In the rows, 128 means zero.
A state moves one step at a time under one of 7 hidden systems, and each row is a state written as 20 numbers. Each run below is a few steps of one system.
zot, run 1 (10 x 20):
[[156 152 113 130 145 162 101  91 124  90  76 180 141  98  76 127  79 139
  135 108]
 [176 132 111 133 106 142  83 116 131 117 121 186 129  88  53 107 135 101
  146 110]
 [158 135  93 117 119 137  62 141 110 170 154 168 146 115 113  84 138  76
  166 111]
 [112 162  98 144 180 124  68 114 111 175 197 151 138 121 144  97 129  97
  129 125]
 [142 146  85 172 161 105  81  99 117 144 184 134 103 143 148 134 145 133
   71 151]
 [160 104  85 120 145  78 101 111 107 133 121 100  86 127 159 118 143 131
   52 149]
 [132 109 118  86 160 101 132 113  99 142 100  84  65 147 126  72 137 159
   81 111]
 [133 128 146 130 151 145 135  99  68 110  94  96  65 177 111  84 118 154
  138 116]
 [142 106 178 163 137 128 130  91  79  82 108 113  69 125  99 114 137  99
  176 136]
 [149  98 190 147 100 115 124 134 113 136 146 109  84 121 101 118 183  87
  189 146]]
gezom, run 2, 10 rows:
[[128  94 105 174  85 132 157 130  91  50 143 131 130 162 146 144 130  98
  113 134]
 [112  66 176 129 149 127 127 143 144 149 116 106 115 121 196 139 146 109
  189 134]
 [ 87 212 179 119 138 122 156 131 144 171 147 100 135 135 102 135 122 155
  143 140]
 [104 158  85 157  95 139 164 132 115  70 150 134 167 167 134 143  95 127
   73 132]
 [121  40 133 144 135 142 129 144 177 101 120 143 132 116 193 156 139 125
  136 120]
 [124 156 185  93 127 131 139 148 181 188 104 110 136 113 116 153 135 165
  165 136]
 [105 194  97 103  97 144 169 137 114 104 126 139 182 143  86 120  84 140
   99 114]
 [131  59  94 159 123 175 112 134 150  74 136 180 144 131 152 122 116 113
  126  99]
 [160 117 167 124 131 138  81 140 185 180 101 141 132  92 144 157 140 127
  187 142]
 [121 210 121  87 101 101 137 141 132 156 135 130 168 102  73 109 112 114
  115 128]]
Zufo, run 3, 10 rows:
[[149 116 121  83 152 172 110 134 173 144 142 160 174  79 103 116 106 157
   79 122]
 [163 135  95 127 111 172  88 133 174 120 139 174 141 127  76  92 111 150
   75 106]
 [165 141  79 117 117 137  63 129 162 132  80 178 141 110 110  99  95 113
  124  99]
 [135 150  87 113 139 101  79 121 140 163 122 181 114  95  82  89 150 108
  149  82]
 [155 153  54 121 123 109  81 123  79 175 138 156 112 152 113 108 159 121
  142 110]
 [156 102  72 121 167  96  74 103  72 160 140 143 107 104 154 117 157  98
  130 130]
 [169  92 123 129 146  93  87 116 106 165 160 109  67 117 127 108 188 121
  102 150]
 [176 119 134 101 117 105 104 127  83 152 119  64  86 143 139  85 133 116
   88 165]
 [129 105 158 121 147 103 121 108  92 102 117  81  78 122 124  55 113  90
   97 133]
 [125 137 167 163 117 105 123 111 113 101  98  86  52 173 118  82 126 113
  136 125]]
Zufo, run 4, 10 rows:
[[147 142 160 122 135 119  94 111 165 120  97 162 123  57  66 102 113 100
  150 114]
 [140 177 114 131  78 139 106 152 116 158 146 147 128 164  76  85 143 107
  170 104]
 [113 141  76 126 161 130  81 123  82 158 126 148 150 140 181 106 104  87
  173 110]
 [108 122 112 167 182  81  92 102 139 161 186 150  89 111 147 139 181 121
  125 126]
 [166 134  96 121  91  82 119 146 115 168 138  89 111 153 157 156 167 138
   87 170]
 [131  72 121  66 150 100 152 131  96 119 115  90 128  92 150  95 124 110
   76 133]
 [135  91 159 129 141 145 142 110 125 100 124 108  55 158  92  82 144 172
   90 110]
 [169 164 154 143 113 135 115  99 104  94  52 102 100 143 113 130  81 133
  134 154]
 [113 140 178 144 116 100 141 115 112  89 120 133 123  84  88 109 124  59
  184 125]
 [103 141 148 151  93 147 138 160 107 153 150 117 118 191 137 114 153 111
  207 112]]
fosu, run 5 (10 x 20):
[[131 133  80  98 128  93 174 112  89  93  89 121 158 101 138 178 109 140
   78 146]
 [124  49 133  91 133 142 166 136 159  93 118 145 116 103  96 105 147 157
   86  90]
 [160 122 151 107 126 195 123 126 113 144  78 133 110 162  99 120 118 182
  178 112]
 [131 163 157 148 162 143 108  87  93 104 126 155 144  77  86 127  95  88
  176 137]
 [161 101 132 172  81 117  82 142 145 112 163 150 113 118 108  97 158  57
  142 134]
 [131 134 125  99 116 103  99 163 115 199 117  83 128 153 190 102 134  94
  169 140]
 [ 87 186 116 120 184 100 113 116 140 174 184 116 134 121 136 106 118 139
   79 132]
 [146 132  60 164 113 115 120 114 128 100 132 138 110 171 143 155 130 162
   53 135]
 [121  74 118  95 148  89 174 113 110 103  63 108 111 105 163 164 138 150
  116 125]
 [117 111 172  96 139 148 177 120 133 122 136 125  98 119  54 110 158 180
  118 104]]
fosu, run 6 (10 x 20):
[[123 162 139 170 129  87  95 101 172  90  91 151  87 108  92 101 109 101
  123 107]
 [122 145  95 135  78  65 124 144 116 135  90 134  93 156 117 110 161  93
  171  95]
 [ 71 136  88 100 160  96 144 136  86 173 161 138 131 134 143 104 160 111
  165  87]
 [126 115  84 149 165 149 110 118 102 161 206 159 125 149 134 148 175 162
  118 126]
 [174  91 110 132 145 140 126 109  78 129 142 113 135 119 164 193 143 147
  108 182]
 [152  80 182  95 139 134 157 123 127 107 134  84 127  82 121 128 127 133
   74 171]
 [147 128 179 115 105 178 136 137 144 104 102  85 111 165 105  75  87 154
   96 136]
 [103 166 162 157 146 138 115 104 134  90  71 119 112 142 133 102  63 112
  155 115]
 [ 99 156 146 186 112  75 119 116 166 100 120 156  89 121 103 126 148  92
  164 104]
 [104 146 100 134  75  82 146 162 107 158 137 126 124 165 137 136 177  98
  186 111]]
zot, run 7:
[[180 102 165 102 113 134 116 126  80 161  96 107  91 120 102 122 163 116
  195 146]
 [118 144 192 115 133 149 136 134  78 151 181  92 137 119 105  85 131  86
  170 152]
 [115 115 175 191 123 166 112 140 140 117 205 113 124 160 156 115 135 101
  139 153]
 [128 125 160 169 117  87 104 140 182 137 130  92 118 124 198 163 131 104
  120 172]
 [ 91 160 139 109 104  56 171 153 167 143 122  81 120 137 140 135 142 139
   82 136]
 [ 79 122  96 113 102 119 194 151 119  99 103 105 132 191 158 124 118 153
  104  97]
 [ 93  92 132 128 160 135 173 107 128  85  70 141 121 121 152 168 115 162
  158 100]
 [149 126 158 118 114 142 168 114 131 120  93 149 126  99  68 190 156 169
  168 132]
 [159 120 144  92  69 172 155 157  96 124 132 134 189 107  90 140 126 102
  166 146]
 [113 104 162 115 140 193 116 155 161 139 173 152 191  99 139 106 102 100
  153 123]]
Variv, run 8 (10 x 20):
[[ 92 159 108 148 130  99 123 119 115  99 126 117  87 175 116  55 109 107
   99  91]
 [109  97 119 170 164 120 105 106 131 125 113 145  56 170 155 116 155 148
  160  88]
 [123 128 126 138 161  84 146  93  75 148 119 120  85 120 135 186 179 145
  171 142]
 [108 105 108 109 124 101 183 128  51 112 177 120 146 111 120 141 168  96
  133 134]
 [132  58 139 116 132 190 141 150  90 120 181 109 152 148 166 109 133 116
  125 142]
 [141 116 207 136 163 179 129 113 139 125 147  92 133 113 141 143 104 149
  116 178]
 [131 169 192 161  91 119 155 122 161  84 143 103 124 118  77 141 116 124
   95 164]
 [107 146 146 150  55 116 147 163 159  95 100 103 118 185 131  96 110  98
  135 115]
 [ 67 141 147 134 143 129 135 146 174 148  92 126 115 166 169 121 115 146
  182  87]
 [ 87 167 107 155 147 114 155 114 142 137 131 169 144 130 130 206 148 170
  163 113]]
gezom, run 9 (10 x 20):
[[155 124 125 116 102 108 113 142 160 175  70 135  91 142 121 157 172 166
  176 111]
 [108 179  74  76 137 110 155 124  68 157 114 146 160 123 100 134 129 136
  155 101]
 [131  91  89 152 144 175 118 115  86 107 199 183 136 133 103 119 156 125
  126 107]
 [189  93 151 140 138 163  77 125 111 159 149 121 137 107 161 157 138 112
  152 183]
 [130 157 181  92 141  97 133 122 123 143 148  89 142  66 102 103 114  90
  104 164]
 [129 137 137 141  96 134 126 138 133  93 145  98  97 175 101  56 110 121
   66 122]
 [130 105 114 148 156 116  95 111 139 109  59 111  87 155 194 117  93 129
  122 119]
 [103 149 142 140 156  63 140  99 160 138  91 142  80  96 103 162 160 151
  151 108]
 [128 159  82 123  69 104 171 142  83 134 127 130 124 177  96 157 169 149
  140 119]
 [103  73  85 107 160 153 148 129  61 128 151 140 154 139 177 132 138 119
  156 109]]
fafo, run 10 (10 x 20):
[[156  75 128 120 130 142 149 112  81 126  95 147 108 117 121 180 170 152
  192 126]
 [139 115 186  85 125 151 167 132  89 139 154 115 148  82  73 129 151 119
  164 145]
 [147 134 173 135  99 193 123 138  98 101 165 106 158 144 108  84  90  90
  129 156]
 [140 142 168 163 140 130  82 118 138 115 109  97 136 120 183 120  70  78
  133 170]
 [119 180 157 158 120  71 106 131 203 152 126 103 110 120 143 146 127 129
   97 153]
 [100 170  72 124  82  75 148 157 158 131 110 123 125 178 136 119 131 135
   88  99]
 [ 67  96  68 124 164 108 150 128 133 113 118 165 127 141 168 123 133 142
  127  65]
 [125  99 111 135 167 160 143 107 120 143 141 172 119 130 121 187 170 196
  155 110]
 [170 115 122  93 104 148 167 119  67 119 120 139 155  98  78 176 151 141
  149 149]
 [147  80 177 103 108 172 141 141 116  93 145 129 159  81  92  93 114  81
  138 137]]
mil, run 11:
[[141 160 132 112 138 131  87 121  96 152 131 153 158  81  98  99 111  68
  190 123]
 [111 162 114 183 149 127  73 114 155 135 192 180 124 122 105  99 134  95
  131 110]
 [168 152  71 172 123 104  55 115 140 148 123 149 120 141 163 155 129 119
  111 149]
 [128 116  91 120 151  45 120 109 144 131 123 126 111  78 148 149 151 115
   66 139]
 [126 125  96 105 124  93 143 134 136 146 125 102  75 169 115 100 162 181
   56 108]
 [141 116 104  83 160 131 150 103  44 128  89  87 102 152 140 114 115 163
  109 130]
 [125  86 182 132 158 142 161  94  76  89 140 110  78 113  88 108 150 128
  142 128]
 [166 140 182 143  83 154 117 137  88 141 137  95 100 165  94 103 146 105
  184 154]
 [107 162 157 137 132 121 113 133  86 145 164 104 158 114 151 103 106  44
  178 156]
 [ 89 151 154 200 138 127 101 133 172 126 197 125 125 149 165 121 127  99
  124 140]]
Variv, run 12 (10 x 20):
[[120  97 187 128 125 126 164 134 146 108 195 104 124  97  97 116 156 117
   82 154]
 [144 137 163 144  77 166 147 150 121 110 133  73 117 204 135 110 110 145
  104 159]
 [ 78 138 191 143 152 126 159 116 161  86  86  98 108 132 142 112  84 130
  136 117]
 [101 147 156 173  96 128 158 134 174 114 134 153 104 154  87 161 166 157
  168 106]
 [104 157 105 141  88 108 156 144  93 120  89 122 157 165 170 177 118 108
  192 129]
 [ 71  93 130 108 152 124 159 152 154 137 147 154 180  87 169 149 136 103
  168 102]
 [146 127 113 127 111 177 127 153 147 163 176 147 181 138 145 190 146 166
  128 156]
 [143 139 126 107 121 130 138 131 141 102 101 112 191  88 160 164  69 117
   81 170]
 [141 102 146 102  92 139 130 161 216 122 125 142 147  97  94 101 125 134
   83 114]
 [160 179 118 110  90 159 105 147 155 153  68 118 129 179 113 112  90 172
  121 124]]
mil, run 13:
[[ 73  69 130 128 164 138 160 129 128  80 151 149 158  97 164 116 113  93
  129 100]
 [144 118 172 157 112 168 109 141 199 148 105 136  97 163 127 151 145 182
  159 125]
 [140 178 120  91 104 116 152 131 108 134  92 124 192  89 118 178  95 117
  140 160]
 [ 78  92 108 130 121 137 154 149 160  94 180 171 153 118 111  95 140 110
  105  80]
 [160 114 109 126 131 176  78 141 159 170  86 143 121 172 163 134 118 173
  160 115]
 [130 152 137 106 167 108 140  93 126 120 108 147 162  39 100 174 109 130
  119 148]
 [133 120 104 142  75 137 137 148 158 100 161 164 121 147  62  98 157 136
   89  98]
 [159 113  78  90 134 142  80 139  98 168  73 135 136 143 170 102 108 120
  163 110]
 [101 138 155 132 209 108 122  78 140 127 144 151 110  57  94 132 133 137
  122 120]
 [174 162 103 166  71 142 111 126 122 115 142 143 102 175  67 131 149 153
  101 136]]
fafo, run 14:
[[163 152 131  93 156 179  91 116 103 143 121 114 156 116 120  89  65 134
   95 151]
 [170 141 130 162 146 113  63  91 153 100 114 142 105  87 108 105  96 102
   80 148]
 [166 132 121 139  96  87  72 140 174 156  88 125  73 140 121  98 150 119
  126 118]
 [ 97 155  90  88 146  79 115 139 113 188 124 117 101 151 134  72 148 126
  133  85]
 [100 125  73 148 177 125 114 105  82 138 192 156 104 154 127 105 159 139
  107  98]
 [165  71  97 152 140 127 120 105  65 122 143 138  94 139 151 169 182 135
  140 146]
 [153  71 168  86 126 110 163 130  92 143 137  88 109  92 119 141 180 127
  132 160]
 [131 115 183 100 113 166 164 142 100 114 157  71 119 152 103  75 119 135
   93 146]
 [124 139 166 158 148 147 124  98  97  78 103  85 104 156 152  96  68 115
  115 149]
 [115 163 182 185 140  82 118  99 160 108 103 105  76 125 133 151 128 120
  142 150]]

Which system made each run below?
run 15:
[[168 158 128  99 135 145 141 113  98 155 125  98 147 125 119 179 122 187
   92 181]
 [153  83 144 121 121 157 142 123 114  67 158 137 160  78  99 114 110  92
   82 147]]
 : Zufo
run 16, 2 rows:
[[158  36 135 123 160 157 101 127 113 134 176 134 124  92 156 121 164 112
  122 144]
 [185 124 181 109 138 157  97 127 122 175 132  77 104 130 131 121 131 153
  118 181]]
 : fosu
run 17:
[[160  97 203 115 122 201 120 138 124 129 150 115 139 110  96  99 121 116
  163 150]
 [131 166 183 151 130 190  86 137 152 139 157 115 145 150 127  82  78 111
  146 143]]
 : Zufo
run 18:
[[175 116 122 106  90  75 146 123  93 141  91 111  96 108 101 167 183 127
  142 153]
 [103  93 158  82 112 126 168 157 113 129 159 106 125 123  97  59 151  99
  123 102]]
 : fafo
run 19 (2 x 20):
[[110 114 110 132  97 128 132 164 138 174 164 147 112 173 123 123 195 136
  178  94]
 [103 149 110 129 157 122 133 123  68 155 140 112 164 134 197 173 118 108
  175 154]]
 : zot
run 20:
[[108 172 130 167 151 112 149  82 121  67 102 142 145 100 123 181  84 126
  118 146]
 [126  92 106 161  61  97 158 150 151  83 122 154 111 145 113 153 174 112
  134 107]]
 : mil
run 21 (2 x 20):
[[129 111 116 137 160  91  93 122 129 161 205 122 102 110 135  98 172 106
   80 139]
 [164 127 120 112 138 112 105 126 117 167 138  72  91 157 154 116 140 162
   58 167]]
 : gezom
run 22:
[[108 127  64  87 131 102 140 138 110 118  74 132 173 118 183 129  83 106
  114 109]
 [ 88 128 107 111 186 134 148 100 154 125 126 176 115 104  89 128 137 187
  107  74]]
 : zot
run 23:
[[100 101 165 138  84 131 161 153 108  95 153 124 127 137 107  90 148  69
  178 111]
 [ 93 132 155 151 133 165 111 159 135 169 170 122 136 171 172 106 135 111
  198 118]]
 : fosu
run 24 (2 x 20):
[[178 150 131 109 101 164  83 140 138 130 106 148 182  90 106 111  78  86
  138 145]
 [103 140 118 145 142 116  89 125 184 103 132 175 144  86 112  81  93  81
  113  92]]
 : mil
run 25 (2 x 20):
[[166  91 160 143 183 160  81 101 161 127 160 133 116  84 130 125 120 142
   79 160]
 [202 144 128 113  89 117 100 128 135 140  76  94  94 144 107 127 125 155
   87 161]]
 : fafo
run 26, 2 rows:
[[106 158 117 149 136 150 124 125 103 150  96 128 114 195 162 148 117 156
  198 108]
 [ 81 133 124 146 176  93 148  99 120 113 134 165 148  71 141 183 136 107
  167 118]]
 : Variv
run 27 (2 x 20):
[[ 89 103 128 109 136 112 197 128 120  97 138 153 165  74 113 179 152 125
  145 113]
 [144  90 122 104 107 186 157 156 141 149 146 154 168 135 125 178 159 180
  149 127]]
 : zot
run 28, 2 rows:
[[116 154 162 173 115 149 139 128 137  99 109  86 131 184 180 154  81 136
  127 164]
 [ 76 125 182 151 129  88 172 132 198  98 112 122 120 100 135 156 132 124
  135 119]]
 : Variv
run 29:
[[120 153 149 119 157 133  88 124 172 164  66 147 120 117 132 116 102 136
  190  99]
 [120 220 125 157 105 109 132 110 107 125 147 153 138 127  62 140 127 113
  150 132]]
 : zot
run 30:
[[ 80 173 167 168 144 126 132 123 159 124 128 137 164 110 159 171  96 102
  184 142]
 [111 183 129 162  79 120 140 155 181 134 150 144 178 134 130 190 128 126
  138 149]]
 : fafo
run 31:
[[136 160 141 153 149 170 132 104 103 114 112 113 160 145 165 188  79 154
  139 171]
 [103 108 170 146 123 106 175 120 155  71 144 139 153  62 111 169 131  96
  123 142]]
 : gezom
run 32 (2 x 20):
[[119 167 151  90 104  81 186 131  88 147 115  76 103 140  88 131 157 148
  125 141]
 [ 82 126 109 124 138 164 169 128  78  87 170 129 145 167 117  82 107 123
  111  99]]
 : fosu
run 33, 2 rows:
[[154 148  75 181 124 134  67 109 148 130 108 181 102 161 123 141 134 148
  142 104]
 [150 126  71 117 132  71 106 120 114 158 109 161 143  80 143 178 162 104
  150 133]]
 : gezom
run 34 (2 x 20):
[[102  97 146 132 148 162 168 131 141 141 180 156 128 132 106 164 183 182
  148 108]
 [155 127 116 101  98 178 170 130  54 108 115 123 172 144 117 169 115 147
  149 152]]
 : fafo
run 35:
[[170  83 104 146 132  97  63 118 129 150 125 154  69 113 129 109 178 101
  145 117]
 [143 148 112  93 157  85 107 115  62 196 135  90  95 132 137 110 157 125
  134 145]]
 : Variv
run 36 (2 x 20):
[[135  60  85 141 122 178 137 135 106  93 161 154 118 172 130 114 153 154
  101 100]
 [166  92 156 118 168 165  99 112 121 157  97 124 129 101 168 168 122 146
  172 157]]
 : gezom
run 37, 2 rows:
[[ 93 127  75 166 111  68 116 139 143 116 113 140 120 154 192 140 135  88
  137 108]
 [ 79 129  90 113 162  53 160 118 130 153 119 137 108 111 148 165 174 151
  128 100]]
 : zot
run 38:
[[ 93 195  93 103 153  78 143 118  73 168 152  94 127 149 132 112 128 131
  101 133]
 [ 96  77  79 148 165 131 136 112 114  79 165 155 114 136 147 104 134 128
   74  92]]
 : Variv
run 39, 2 rows:
[[139 205 175 134 106 121 114 131 147 138 142 105 165 101 106 130  89  92
  120 176]
 [101 163 120 156  90 110 108 158 190 112 149 133 143 150 131  81 100  89
   90 112]]
 : Variv
run 40 (2 x 20):
[[134 132  97 153 122 189 123 127 129  98 100 141 154 186 167 153  76 165
  117 127]
 [133 102 163 132 149 112 129 110 183 101  73 151 132  55 130 174 117 125
  147 130]]
 : Variv
